[[  7  16 -10   3  -3 -29  45  11  22]
 [ 18   4 -20   3  -3   9 -11  14  10]
 [ -1  -7   5   0  -5  10  -3 -11  -5]
 [-16 -17  30  -2   5  25 -30 -22 -28]]
:
[[ 18   4 -20   3  -3   9 -11  14  10]
 [  7  16 -10   3  -3 -29  45  11  22]
 [ -1  -7   5   0  -5  10  -3 -11  -5]
 [-16 -17  30  -2   5  25 -30 -22 -28]]

[[-30  16   9  28 -25  20]
 [ 21  -1  13   1 -41 -35]
 [-26  15   9  29 -24  -7]
 [-23  14  12  30 -24  13]]
:
[[ 21  -1  13   1 -41 -35]
 [-23  14  12  30 -24  13]
 [-26  15   9  29 -24  -7]
 [-30  16   9  28 -25  20]]

[[-13 -41  -9  27 -12 -16  35  15  37 -41 -33  15 -21 -44]
 [ -8  -5   4  -5   3   3  -3   2  -2  -5  -6   2   5  -5]
 [ 13  10  -5   1  -4  -3  -4  -8  -7  10  15  -8  -2  11]]
:
[[ 13  10  -5   1  -4  -3  -4  -8  -7  10  15  -8  -2  11]
 [ -8  -5   4  -5   3   3  -3   2  -2  -5  -6   2   5  -5]
 [-13 -41  -9  27 -12 -16  35  15  37 -41 -33  15 -21 -44]]

[[-13   2 -13 -31   5  -8 -16  35  38   9  45 -18]
 [ 31  -9 -36 -18  26 -11 -22 -17 -24 -45  -5 -23]]
:
[[ 31  -9 -36 -18  26 -11 -22 -17 -24 -45  -5 -23]
 [-13   2 -13 -31   5  -8 -16  35  38   9  45 -18]]

[[ 35 -46 -53]
 [ 33 -29 -38]
 [-33 -18 -13]
 [  4   5   8]]
:
[[ 35 -46 -53]
 [ 33 -29 -38]
 [  4   5   8]
 [-33 -18 -13]]

[[ 13  25  14  23]
 [-22  33  44 -26]
 [-17  37  44 -28]]
:
[[ 13  25  14  23]
 [-17  37  44 -28]
 [-22  33  44 -26]]

[[ -1   5  24]
 [ 10 -28  11]
 [-18 -16   1]
 [-44  -9 -16]]
:
[[ 10 -28  11]
 [ -1   5  24]
 [-18 -16   1]
 [-44  -9 -16]]
---
[[ -7  25 -27  32  54   8   4  -3]
 [ -3 -21 -23  14 -13  25  33  -2]
 [ 40  -1   2 -23  -9 -33 -37  36]
 [ -3 -27  48  17 -23   1  -3  -7]
 [ 24 -16 -25  32  -2  11   8  21]]
:
[[ -3   4   8  54  32 -27  25  -7]
 [ -2  33  25 -13  14 -23 -21  -3]
 [ 36 -37 -33  -9 -23   2  -1  40]
 [ -7  -3   1 -23  17  48 -27  -3]
 [ 21   8  11  -2  32 -25 -16  24]]

[[ -9  41  41 -24  31]
 [ 18  17  17 -31  13]
 [-10  46  46  -8  40]
 [  9  14  14 -21   7]
 [ 10  18  18 -22  10]]
:
[[ 31 -24  41  41  -9]
 [ 13 -31  17  17  18]
 [ 40  -8  46  46 -10]
 [  7 -21  14  14   9]
 [ 10 -22  18  18  10]]

[[ 13  10  26  -7  33 -15 -14  24  13]
 [ 25  -7  13 -23  45 -18  -9  27   7]
 [ 15  12   6 -14  23  -6  -8  23   6]
 [ 21   4  25 -14  40 -20 -18  34  12]
 [ 19   6  10 -19  34 -10  -7  24   6]]
:
[[ 13  24 -14 -15  33  -7  26  10  13]
 [  7  27  -9 -18  45 -23  13  -7  25]
 [  6  23  -8  -6  23 -14   6  12  15]
 [ 12  34 -18 -20  40 -14  25   4  21]
 [  6  24  -7 -10  34 -19  10   6  19]]

[[-10  -5   1  14  -7  -4   9  11  16   6  14  11   4  47  -9  -3]
 [-20 -17   2  12  25  -9 -17 -20   9 -10 -21 -23  -7   4  28   1]]
:
[[ -3  -9  47   4  11  14   6  16  11   9  -4  -7  14   1  -5 -10]
 [  1  28   4  -7 -23 -21 -10   9 -20 -17  -9  25  12   2 -17 -20]]

[[ 41 -49]
 [ 43 -46]
 [ 21 -38]
 [ 16 -51]
 [ 30 -54]]
:
[[-49  41]
 [-46  43]
 [-38  21]
 [-51  16]
 [-54  30]]

[[-15   5]
 [ 10 -13]
 [  0  22]
 [  5   4]
 [ -1  -5]
 [ 45  -2]
 [ -9 -15]
 [ 31 -28]
 [ 13   6]
 [ 39   1]]
:
[[  5 -15]
 [-13  10]
 [ 22   0]
 [  4   5]
 [ -5  -1]
 [ -2  45]
 [-15  -9]
 [-28  31]
 [  6  13]
 [  1  39]]

[[ 25  10   1   2  23  -5  10  33  24  40  -9  25]
 [  2  21  34  16  -1  13  44 -16  15   2 -36   2]
 [ 37  31   8  33  14 -15  22  48  25 -25  17   4]
 [ 38  14   9  48   3  13 -29  -9   7  21  -7 -15]
 [  1  19 -35  16  -4  23 -16 -22  11  -4   9   8]
 [-16 -25   9   4  -3  -1  -5 -32   8 -26 -20   2]
 [ 39  20 -20 -32  23 -10  14   3 -21   6   7  15]]
:
[[ 25  -9  40  24  33  10  -5  23   2   1  10  25]
 [  2 -36   2  15 -16  44  13  -1  16  34  21   2]
 [  4  17 -25  25  48  22 -15  14  33   8  31  37]
 [-15  -7  21   7  -9 -29  13   3  48   9  14  38]
 [  8   9  -4  11 -22 -16  23  -4  16 -35  19   1]
 [  2 -20 -26   8 -32  -5  -1  -3   4   9 -25 -16]
 [ 15   7   6 -21   3  14 -10  23 -32 -20  20  39]]

[[-16  19 -17 -14  10 -18  27 -32  14  16 -27  11]
 [ 27 -23  40  36   1  24 -21   1 -15 -14  22 -18]
 [ -9 -15 -26 -24  28 -10 -14 -18   3   0 -10   3]
 [-28  -9 -20 -24  17 -28 -14   2 -14 -15 -17  -6]
 [ -6  16 -21 -22 -34   1  26  20  19  19   1  10]]
:
[[ 11 -27  16  14 -32  27 -18  10 -14 -17  19 -16]
 [-18  22 -14 -15   1 -21  24   1  36  40 -23  27]
 [  3 -10   0   3 -18 -14 -10  28 -24 -26 -15  -9]
 [ -6 -17 -15 -14   2 -14 -28  17 -24 -20  -9 -28]
 [ 10   1  19  19  20  26   1 -34 -22 -21  16  -6]]
---
[[-10   9  10 -11 -10  -8]
 [-35  -2 -15   1  -2 -39]]
:
[[-35  -2 -15   1  -2 -39]
 [-10   9  10 -11 -10  -8]]

[[ 13 -13  10   1  39 -18  21  39  -3  -7   7]
 [  7  -5 -18   8   8 -20  32  32  -7 -10   0]
 [  4  -4   3   0  13  -6   8  14  -1  -2   2]
 [  1  -2  11  -3   9   3  -7  -1   2   2   2]
 [ 12 -12  14  -1  39 -14  15  34  -2  -5   7]
 [ 10  -8  -7   5  22 -20  29  38  -6  -9   3]
 [  8  -6  -7   5  16 -17  25  31  -5  -8   2]
 [ -1   2 -14   4 -10  -5  11   4  -3  -3  -3]]
:
[[ -1   2 -14   4 -10  -5  11   4  -3  -3  -3]
 [  1  -2  11  -3   9   3  -7  -1   2   2   2]
 [  4  -4   3   0  13  -6   8  14  -1  -2   2]
 [  7  -5 -18   8   8 -20  32  32  -7 -10   0]
 [  8  -6  -7   5  16 -17  25  31  -5  -8   2]
 [ 10  -8  -7   5  22 -20  29  38  -6  -9   3]
 [ 12 -12  14  -1  39 -14  15  34  -2  -5   7]
 [ 13 -13  10   1  39 -18  21  39  -3  -7   7]]

[[-45  17  40  19  20  21]
 [ 35  40  -8  39  -9 -46]
 [ 23  21 -12 -17  52 -20]]
:
[[-45  17  40  19  20  21]
 [ 23  21 -12 -17  52 -20]
 [ 35  40  -8  39  -9 -46]]

[[ -9  14]
 [-22   9]
 [ 37   7]
 [ 34  -8]
 [ 47   3]
 [  8  -2]
 [  0  -6]]
:
[[-22   9]
 [ -9  14]
 [  0  -6]
 [  8  -2]
 [ 34  -8]
 [ 37   7]
 [ 47   3]]

[[ 16 -12  -1  42  11 -11  -5   1   1 -14]
 [-20 -24  -5  12  15   9  -6 -20 -11  43]]
:
[[-20 -24  -5  12  15   9  -6 -20 -11  43]
 [ 16 -12  -1  42  11 -11  -5   1   1 -14]]

[[-16  34 -15 -15 -39 -24 -12  -5  -2 -49]
 [ 18 -15 -34  12 -40 -16 -14 -23  29  15]
 [  5   3 -13 -36 -51  15  23  18  29  -2]]
:
[[-16  34 -15 -15 -39 -24 -12  -5  -2 -49]
 [  5   3 -13 -36 -51  15  23  18  29  -2]
 [ 18 -15 -34  12 -40 -16 -14 -23  29  15]]
